X = (908, 788, 741, 468, 516, 220, 551, 944, 433, 888, 640, 759, 840, 332, 799)
Give the entry just right of the largest entry.
Answer: 433
The entry just left of the smallest entry -> 516
The entry just right of 332 is 799
